In the data rows, 128 means zero.
Here are some points:
[109, 115, 124, 137, 142, 124, 136, 146]
[136, 120, 118, 122, 136, 118, 128, 139]
[123, 127, 109, 105, 160, 117, 170, 152]
[126, 181, 133, 117, 140, 140, 134, 124]
[103, 127, 146, 149, 110, 131, 134, 122]
[142, 190, 132, 113, 148, 129, 132, 109]
[123, 122, 144, 146, 99, 142, 102, 118]
[151, 165, 111, 103, 142, 127, 125, 135]
[173, 145, 97, 67, 138, 120, 125, 124]
[100, 95, 169, 179, 89, 133, 110, 108]
[138, 131, 100, 105, 151, 130, 136, 138]
[111, 146, 143, 143, 124, 145, 129, 115]
[103, 119, 134, 144, 123, 125, 122, 151]
[167, 150, 122, 101, 105, 129, 81, 96]
[119, 59, 135, 148, 109, 117, 116, 143]
[145, 138, 117, 116, 122, 129, 123, 134]
[109, 186, 121, 112, 173, 128, 165, 147]
[141, 222, 122, 88, 168, 129, 144, 119]
[104, 164, 127, 129, 162, 129, 158, 143]
Here are 24 more points, each followed by its number:
[127, 61, 109, 127, 131, 130, 150, 146] 0
[77, 132, 163, 182, 118, 136, 128, 137] 1
[112, 134, 130, 132, 143, 125, 151, 147] 2
[105, 131, 134, 145, 139, 120, 146, 156] 3
[118, 128, 140, 147, 126, 128, 138, 121] 4
[128, 73, 128, 137, 119, 116, 130, 145] 5
[121, 174, 138, 125, 131, 146, 112, 98] 6
[157, 90, 102, 107, 128, 105, 122, 152] 7
[133, 184, 135, 119, 129, 115, 104, 126] 8
[158, 97, 116, 106, 122, 119, 120, 130] 9
[120, 116, 122, 130, 138, 124, 130, 148] 10
[109, 91, 138, 165, 96, 151, 110, 121] 11
[161, 99, 137, 134, 78, 137, 88, 87] 12
[123, 76, 129, 140, 129, 130, 143, 142] 13
[131, 92, 120, 126, 109, 123, 118, 126] 14
[179, 98, 93, 96, 131, 133, 113, 114] 15
[155, 88, 115, 110, 111, 137, 110, 115] 16
[141, 36, 109, 136, 99, 120, 122, 145] 17
[111, 163, 156, 149, 120, 136, 111, 101] 18
[113, 147, 139, 146, 140, 132, 140, 135] 19
[131, 124, 154, 151, 96, 120, 113, 97] 20
[146, 130, 117, 110, 133, 123, 122, 112] 21
[163, 121, 116, 101, 112, 118, 82, 119] 22
[90, 80, 124, 158, 122, 125, 153, 161] 23
Which two of these numbered points are nearest to each point below, ignoring the 3 directions in which the first points spread most? Their numbers follow each, nearest first.
[134, 92, 106, 125, 134, 121, 147, 147] > 17 12
[187, 66, 86, 85, 120, 123, 94, 112] > 15 16
[155, 131, 118, 108, 127, 120, 106, 117] > 18 19
[128, 191, 156, 132, 119, 130, 100, 99] > 22 7
[167, 143, 143, 123, 97, 138, 75, 73] > 21 4
[110, 124, 159, 162, 99, 130, 103, 105] > 18 5
[135, 197, 126, 107, 153, 128, 124, 123] > 22 1
[147, 135, 132, 117, 127, 122, 92, 116] > 22 18
[129, 109, 125, 128, 122, 122, 130, 138] > 2 5
[135, 101, 144, 147, 87, 135, 99, 94] > 12 21
[141, 130, 125, 120, 112, 146, 91, 99] > 6 11
[125, 144, 113, 115, 139, 129, 128, 149] > 1 10
[84, 112, 152, 171, 98, 140, 124, 136] > 23 1
[109, 108, 125, 147, 137, 125, 166, 157] > 17 2
[116, 109, 158, 165, 103, 118, 123, 114] > 20 4
[108, 105, 112, 122, 161, 116, 174, 184] > 2 3
[140, 121, 125, 143, 114, 125, 120, 117] > 4 19
[136, 100, 106, 112, 163, 125, 163, 164] > 13 9
[110, 97, 123, 144, 148, 107, 160, 173] > 7 3
[67, 97, 161, 193, 122, 139, 169, 152] > 17 12
[133, 105, 105, 114, 144, 130, 142, 139] > 16 0
[115, 133, 130, 128, 123, 141, 107, 122] > 6 10
[141, 158, 117, 108, 141, 117, 125, 122] > 18 7
[119, 113, 141, 150, 108, 148, 115, 108] > 16 0
[136, 94, 128, 138, 113, 131, 119, 120] > 12 4
[146, 135, 126, 105, 131, 130, 122, 129] > 2 9
[139, 161, 91, 91, 169, 126, 138, 133] > 6 18
[145, 121, 135, 122, 116, 110, 112, 112] > 20 5
[116, 153, 130, 136, 128, 139, 118, 108] > 6 14
[122, 125, 133, 132, 115, 143, 110, 104] > 6 16
